The same turns and mirrors carry the whole set onto itself and the rows of a family onto each other. Which other rows belong to the same family as each row named below? List them in the order they appear above.
These 32 rows form 4 families of 8 rows each.
k_287: [ 23   3  -8  -6  18  -2 -21  -7  20 -35 -12 -17 -17   1 -26 -38   0  10
 -17  36   5  14  -8  10  -1   1   8  -6 -20 -13  15 -12  18  -3  -3  18
   2 -20   2  11 -37 -19   9 -13  -2  23 -33]
k_867: [-11  -5 -27   1  -4 -31   5  -6  11 -20  -6  -5 -10   1  -9 -12 -16   6
   2   5 -16  23  14 -45  27   0  31  28  33  -3 -24 -21   7  -2 -14   0
  15 -12   6   5   9  22 -12  12  16  19 -17]
k_814: [-17   6  13  12 -12  27   2  23 -41  13  -5   5 -21   2 -18   0   1  -5
  -4  12   3 -22   2  28 -27  17   0 -15  12 -40 -14  -1  19  -2  -3  29
   6  26 -16  -7   6   2  15  10  -8  17   4]
k_983: [  5 -20  28  -8  26 -27 -12 -33  10 -28  -2 -25   5 -11  25   5  15   9
  24 -11  23 -13   1  29 -27 -19 -19 -25 -15  -1  33  -2  -2   8  -9  -3
   1 -19  15 -17  22 -11 -24  14  -9 -11 -11]
k_447: [-11 -19 -21  22  -9 -15  23  31  19   3 -10  19   3  10  -6  -4   5  -3
  15 -39  39 -28   2 -10  -8   6 -13   1  -3   3  -7  -5  12   8   7 -21
 -13   9 -36  -7  34  21 -16  17  -2   2 -12]
k_777: [ 24  10  -9 -12   0  10  24 -10   9  18  23  34  35 -22 -14  -8 -20  -1
   0  20   8   0 -14 -17  15 -11 -27  -5   5  25   8  22  14   1  16   2
 -32   2  41  -7 -20  -7  24 -10   6   6 -15]
k_426: [  9 -10  21 -11 -22   4  -7 -29 -36  25   0 -12   9  -7   4   0  -4  11
  -6  -3   2   9 -18 -17  20  12  -3  33  -1  10   1   4  16  -9 -16 -19
  12  -9   2  21  28  -4  36   7  27   5  34]
k_103: [  5  25  14  -5   0  18 -18  12  -1   1  25  27  17 -39  14  10  -1  12
  34   6  -9  -5  16  10 -18   8  16 -28  17 -27  12  17 -23  -9   6   7
 -10   5  -3 -40  -6  14 -17  -2   3  13 -24]
k_635: [  3   9 -20 -26  -8  19  25 -10  17  13  29  25  30 -20 -11   0 -34 -15
  -9   3  11  -2 -24  -3   8   1 -19  -6  -1  38  13   9   4  -7  13 -10
 -28 -13  24  -2 -18   8  33  -4  10   3   8]
k_905: [ 10  -2  -1   0  23  -3   0  -2  15 -29 -10 -26  -1  18 -19 -49  10  11
  -4  39  22   0  -3  14  -3  -9   7  -9 -31 -17  29  -9  25   3 -19  28
   3 -19   1   2 -34   1   5   1  -3  28 -16]
k_626: [-26  10  16  -2  -3  28   2  28 -25  14 -28   7 -31   0  -6   4  -2 -16
  -8 -11  21 -23  -1  34 -16  17 -11 -10   2 -31 -11  -9  13  -4   5   6
  13   7 -22 -20  18   7  13  19  -1  14  19]
k_575: [  5  -2   7  -3 -24   2 -22 -32 -31  19  14   7  -2  21  12 -16  -6  -5
 -11  -7 -11  23   0 -14  16   3  -8  23   2  -2  -3  -2  21 -10 -13 -10
  13  -6   7  42  24 -16  21  10  20   7  30]
k_257: [ 10   4  14  -6 -23  -2 -15 -28 -32  22  17  -3   3   7  -1 -11 -11  -1
 -20 -15   8   5 -12 -17  13  22  -8  17   5  15  11 -12  20   2 -15 -11
  13  -4  19  29  28 -23  38  -6  22   2  32]
k_938: [-41  14  12  -5 -13  20  -4  22 -24   1 -13 -11 -15  -1 -10  15   7 -23
  -3  -4  13 -19   2  23 -16  23   7 -11   5 -25  -3 -13  24  -6  -5  24
  19  25 -24 -17  24   6  20   6   5  16  16]
k_39: [ -8  11  11 -14   2   4 -10  -1  -8 -14  28   7  25 -54  18   6 -10  28
  29   8   9 -12   9   7 -25   7  16 -40  25 -18  13  10 -31   1   2   5
  -5 -11   1 -35  -1  14 -17  -5   1   0 -16]
k_75: [  5 -17  24   7  24  -6  -9 -29   5 -16  16 -18   4 -25  16   5   7  17
  20 -11  35  -8  -9  12 -25 -20  -8 -35  -2  -5  21   5  11   1 -24  15
 -20 -31  11 -18  24 -20 -41  -9  -6 -16  -9]
k_611: [ 12   1  -6  -5  25   5  -5 -16  23 -43  -5 -15   9   8 -30 -30   9  17
 -16  43   9  12   2  21   6  -8 -14   9 -17 -10  17 -10  14   0   5  25
  -4 -20  -5   5 -33   2  13  -5 -13  22 -28]
k_966: [ 13   3 -11 -14   4  18  29 -18   6   9  24  15  37 -16 -24  -1 -15   6
  -8  17  -5   1 -16  -4  11  10 -20   5  -4  30   7  12  -1   2   9   2
 -45  -6  30  -6 -28   9  38 -13 -14   9 -14]
k_918: [  9 -11  31  -6 -36   4 -23 -27 -39  11  26 -12   8  -1 -12  -1  -9 -10
  -6  -6   8  13 -13   2   5   2 -11   9  11   2   4  -6  18 -23 -11 -22
  11  -1  -2  18  33 -15  34   8  23  -4  31]
k_605: [ 14 -19  18  15  23 -31  -6 -35  -1 -28  11 -24   1   6  15   9  30   9
  21  -6  23 -17   6  -2 -28 -25  -1 -24 -16  13  23  10  18   2 -23  -3
  -6 -15   5 -10  23 -18 -16   9  -5 -23  -4]
k_981: [  3 -28  -3  19 -14 -25  31  27  21 -10  -4  14  13  18   2   1   6  -1
  18 -49  28 -38  10 -13  -5   2   3  -7  -2  25 -10  -9  10  10   7  -7
  -4  -5 -15  -4  28  20 -19  23 -10  -2   2]
k_350: [ -6   4 -20   6  -4 -25  -2  -4  16 -16  -7  -2   4 -13  -1 -25 -13  11
   5   4   1  34 -12 -31  26   7  18  29  19 -18  -8 -19   1  -6 -11   1
  37 -24   0   5   2  16 -34  16  11  27 -38]
k_113: [ 20   7   3 -21  -4   9  19 -15  24   1  23  33  32 -16 -23  -8 -10   1
  -7  26   0  -5 -33   1   4 -15 -14   1 -12  26  -2  13  14  -7  13   2
 -18  -9  40  -5 -23  -1  39   7  -1  -4 -20]
k_652: [-30  -3  -9   0  -9  19  15  29 -36   5 -20  -9 -18  10  -7  11 -11 -23
  -8  -4  19 -15  14   9 -21  26  -6 -17   0 -22   3 -13  17  -4   1  14
  16  32 -30 -16  23  10  -1   2  -6  16   6]
k_543: [ -1  23 -15 -13  16  15  -9   0 -13  16  16  25  20 -41  24   8 -18  21
  34  13 -18  -6  -6  -1 -26  12  18 -23  20 -17  13  14 -30   7   8   8
   0  11  12 -21  -3  16 -16  -7  11   6 -16]
k_896: [ 20  -1   5  -3  22  -1  -6  -7  15 -29  -8 -20  -1   9 -39 -29   6  -1
  -8  45   1   1 -19   8  -3  -4  11   8 -18   7  24  -7   8  -4   8  33
   7 -30  17  -1 -41 -17  20 -12  -6   9 -16]
k_353: [-21 -33  -6  16  -8 -22  32  32  16   6 -30  10  -6  13  12  -8   9  -2
   0 -35  27 -33   6 -16  -2   1 -12  -2  -4  19 -17   1   1  11   8  -3
  -9 -19 -15 -14  26  11 -10  14  -5  -6   1]
k_798: [ 16 -20  24   9  23 -12 -13 -26   7 -28   6 -21  11 -19  25   3  22  11
  23 -10  36 -13  -6  22 -24 -26 -19 -38 -17   3  18   7  31   3  -9  11
   1 -15   7   4  12 -21 -27   4  -3  -2 -12]
k_718: [-15 -21 -20  27 -12 -29  31  17  31 -17   1  24  -1   8 -11   4   8  -9
  -2 -33  29 -22   6 -23  -1   2  -8   8   7  21 -19  -4   2   6  18  -4
  -8 -21 -17  -6  18  -3 -20  14 -16 -13 -12]
k_268: [ -5   9 -22  11  -5 -32   2 -17  -6  -8   0 -11  -6   2   2 -12  -6   4
   9  -1 -15  27  11 -28  28   5  20  35  25  -9 -16 -10  10  -4 -17 -10
  28 -17   2  15  -9  24   2  35  19  34 -10]
k_876: [ -7  17   4 -12  27  12 -27  -6 -14  -1  14  16  18 -37  11   8  -3   8
  39  12  -9   5   7  17 -21   2  -6 -27  31 -27  12   4 -34  -3  18   1
 -12   8  11 -34   7  13 -16  -8  -5  -2 -22]
k_953: [  8  -2 -18  12  -2 -17   1  -9  -4  -5  -7  -8  -2   3   3 -11   1  23
  -9   4 -18  33   2 -48  28   4  14  37  16  -6 -25 -12   4  -8 -19 -10
  22 -24  -6   1   8  25 -14  11   8  15 -34]

Same family as k_350: k_814, k_635, k_905, k_918, k_605, k_543, k_718
Same family as k_798: k_287, k_867, k_777, k_103, k_257, k_938, k_981
Same family as k_353: k_983, k_426, k_626, k_611, k_966, k_876, k_953

The same turns and mirrors carry the whole set onto itself and the rows of a family onto each other. Which other rows belong to the same family as each row named below? List them in the order they appear above.
These 32 rows form 4 families of 8 rows each.
k_302: [ 36 -10 -13 -34  22  16   6  10   6 -14   6   2  24 -30  23 -22   8  20
  -2 -15  13  -6   2 -13 -22  -9  50  12 -23  11   7 -32]
k_195: [ 12   2   3 -18 -43  -1  41  42  20  10   6   3  27  -9 -10 -10  51  15
 -11 -12  -6 -18  -5  26 -21  -1 -15 -11  -6   6   2 -17]
k_594: [-13   3   5 -34   0   0  16  52   3   3 -28  -2 -20  11   1  -7 -14  13
  13 -17  -3  -1 -11   0  -9 -23 -11  21  19  38  27 -32]
k_230: [ -5 -11  17  22   7 -20 -17 -21  -8   1 -49   1   9   2 -10 -11 -12  49
  -1 -19 -15  -9  23 -24 -28   5  -8   0  -7  -1  28 -18]
k_515: [ -1 -19  -7  19   2  -7  17 -19 -22  -7 -11  -4  15 -22 -11  -2  26   2
 -10   2 -21 -10  14  12  29  -9  25  19 -46  -5 -21 -27]
k_5: [  0 -27  -4 -11   3 -42  15  -4   3 -15 -25   5 -13   4   4  -4  27   2
   7 -25   0   2 -38 -32 -18 -20 -14   3 -19  -3 -13   6]
k_435: [ 10 -39  10   3 -26  36   8  18 -16  23   9  12  22  -3  16 -10   5  52
   8   5 -26 -19   8  16   2  -1   1  34   6  18  11 -34]
k_810: [ -7   3   4 -35   1  10   7  55  -7 -25  -5  12   8   2 -19 -12 -13  29
   4  -5   1 -24   6  12 -32 -42   1  31   1  36  24 -19]
k_53: [  2  -4  11  14  25 -27 -25  -9   0   4 -29  -9  -9  -6   3 -19  -4  51
  15 -20 -12 -27  34 -26 -29  -8   6   8 -20  -6  11 -27]
k_738: [ 20  -4   4   0 -20  -6  55  33 -11  14   1   3  34 -11  -7   8  38 -14
  -4  -8   1  -9  10  21 -33   9 -26   4 -12  19 -12 -28]
k_680: [  2 -33 -22  -9  -7 -29  17  11  32  -8 -13  -1 -19  10  -8 -21  28 -15
   7  -4  12  -4 -16 -34 -26   1  -3  -1 -10   5  -3  14]
k_118: [ 20 -13  -4 -28  27  -2   0   3  -2 -25  -5   6  25 -30  24  -1  -1  31
 -31 -14  18   6   4  -1 -22 -21  41  28  -9   7  16 -32]
k_148: [ 10   8 -10 -39  -2  -2   0  64   2   0  -2  12 -14   4 -10 -18 -13  17
  15   1  -1 -22   0  -3 -20 -32  13   6   6  35  27 -18]
k_838: [ 21 -15  19  10  -1  30 -15  -5 -10  22  -1  26  26  -6  15  11   6  54
 -10   5  -8  -6   6  28 -10 -10  -9  25 -20 -11  20 -30]
k_258: [ -2 -18  -8  32   3  -3  17 -23   1  10 -24  -8  -5 -12  -6  -3  37  -1
   7  -9   6   4  35  15   7   4  16  12 -40 -22  -7 -29]
k_178: [ 29 -18   9   8 -10  30  -9  14 -24  25   4  23   8  -7  20  -6  11  60
  21  -6  -5 -16  22  27 -14 -18  12  20 -14  -3  16 -38]
k_102: [ -6 -35 -26 -28 -14 -28  21  11   1 -34 -25   2  -8  15  -1 -32  33   1
   7  -5  14  -6 -19 -20 -23   1  -2   3  13  14  -1  18]
k_411: [  6 -16  11  -1 -13  47 -20  22 -16  31  -5  10  17   5  14 -17  20  66
 -11  -3   2 -15   6  18 -17  -8   1  32 -13   4   0 -21]
k_967: [ 10  16   0 -29  -3  -1  14  44  -6  -2 -40   0   3   9 -13 -18 -14   4
  19 -14   5 -27  -3   5 -29 -32  16  33  13  33  29  -5]
k_531: [-26  -8 -11  17   2 -10   5 -12  -3  -2  -1   5   8 -20 -12  10  45  11
 -16   3 -12   6  39  10  15   4   4  -4 -32 -12  -5 -37]
k_341: [ 15 -31 -28  -4  -5 -38  19  -7  11 -34 -15  13  -3  -6   6   1  24 -13
  20  -1   1   2 -22 -19 -23  -1  -7  -4  10  -1  11   9]
k_403: [  2   0 -19   6 -25   2   0  18  -9  -7 -40 -21  -1  24 -20 -20  19  11
  14  26   2  -1   3  26   4  16 -46  -4  -3   6  -3 -10]
k_313: [ 28 -12 -15 -21 -48  -3  46  47   7  14  11   0  29  -2 -11  -2  37  -8
  11   1  13   0  13  10 -20  -7   2   1 -13  15   5 -18]
k_262: [ 14  -5 -15  41  -8  -9 -10  43 -16 -18 -37  -3   0  25   2 -13  15  34
   8   7 -10  17   4  20 -10   3 -37  11  -7   6 -12 -29]
k_736: [-12   0   4   7  14 -37 -21  12  -3  -8 -31   0  28   9   4 -12  -7  56
  16 -23  -6 -28  24 -39  -4  -6  17  17  -5  15   6 -19]
k_719: [ 15  -8  -5 -43 -33 -14  41  37  -2  -7  18   4  43  -1   1  -3  50   5
  -1   5  10 -18   7  18 -19 -14  -8  21  -7   9  -4 -14]
k_37: [-10  -7  -5  11  -3 -23  18 -31  -9  11 -37   0   8  -5  -4  -1  41  -7
 -11   0  -5   5  24  11  22  17  10   0 -21 -17   7 -18]
k_7: [ 21 -12 -20 -35  18   2   0  -1   2 -14   6  11  27 -54  24 -27  12   7
 -12  -7  17  -3   7   1   2 -16  20  16   6  15   6 -37]
k_634: [  0 -17   3   4  10 -29 -21 -19 -26  -1 -31  -3  17  -3   0  -3  -7  35
  22  -9  -7 -13  35 -42 -33 -15   8  33  -8   1  19 -13]
k_391: [  3   4 -15  22 -17   6  -6  27  -8 -11 -47 -35 -15  38 -17   8  10  28
   6  14  -3  11  -6  18 -17   6 -17   9 -16  -1  -1  -8]
k_799: [ 19 -11 -16 -30  26   6  14  -1   6  -3   0  -6  37 -29  26   0   0   9
  -8  -9  33 -15 -14 -13  -3  10  29  10  -1  26 -10 -20]
k_848: [ 13 -13 -23  29 -25 -16  -8  27   3   9 -32 -24 -25  18 -11  -5  11  20
  18  19  11   8  15  19  -8   0 -41  -3  -4  -3  -3 -16]

Same family as k_799: k_594, k_515, k_5, k_435, k_738, k_262, k_736
Same family as k_148: k_302, k_53, k_680, k_258, k_178, k_313, k_848
Same family as k_37: k_230, k_810, k_118, k_838, k_102, k_403, k_719

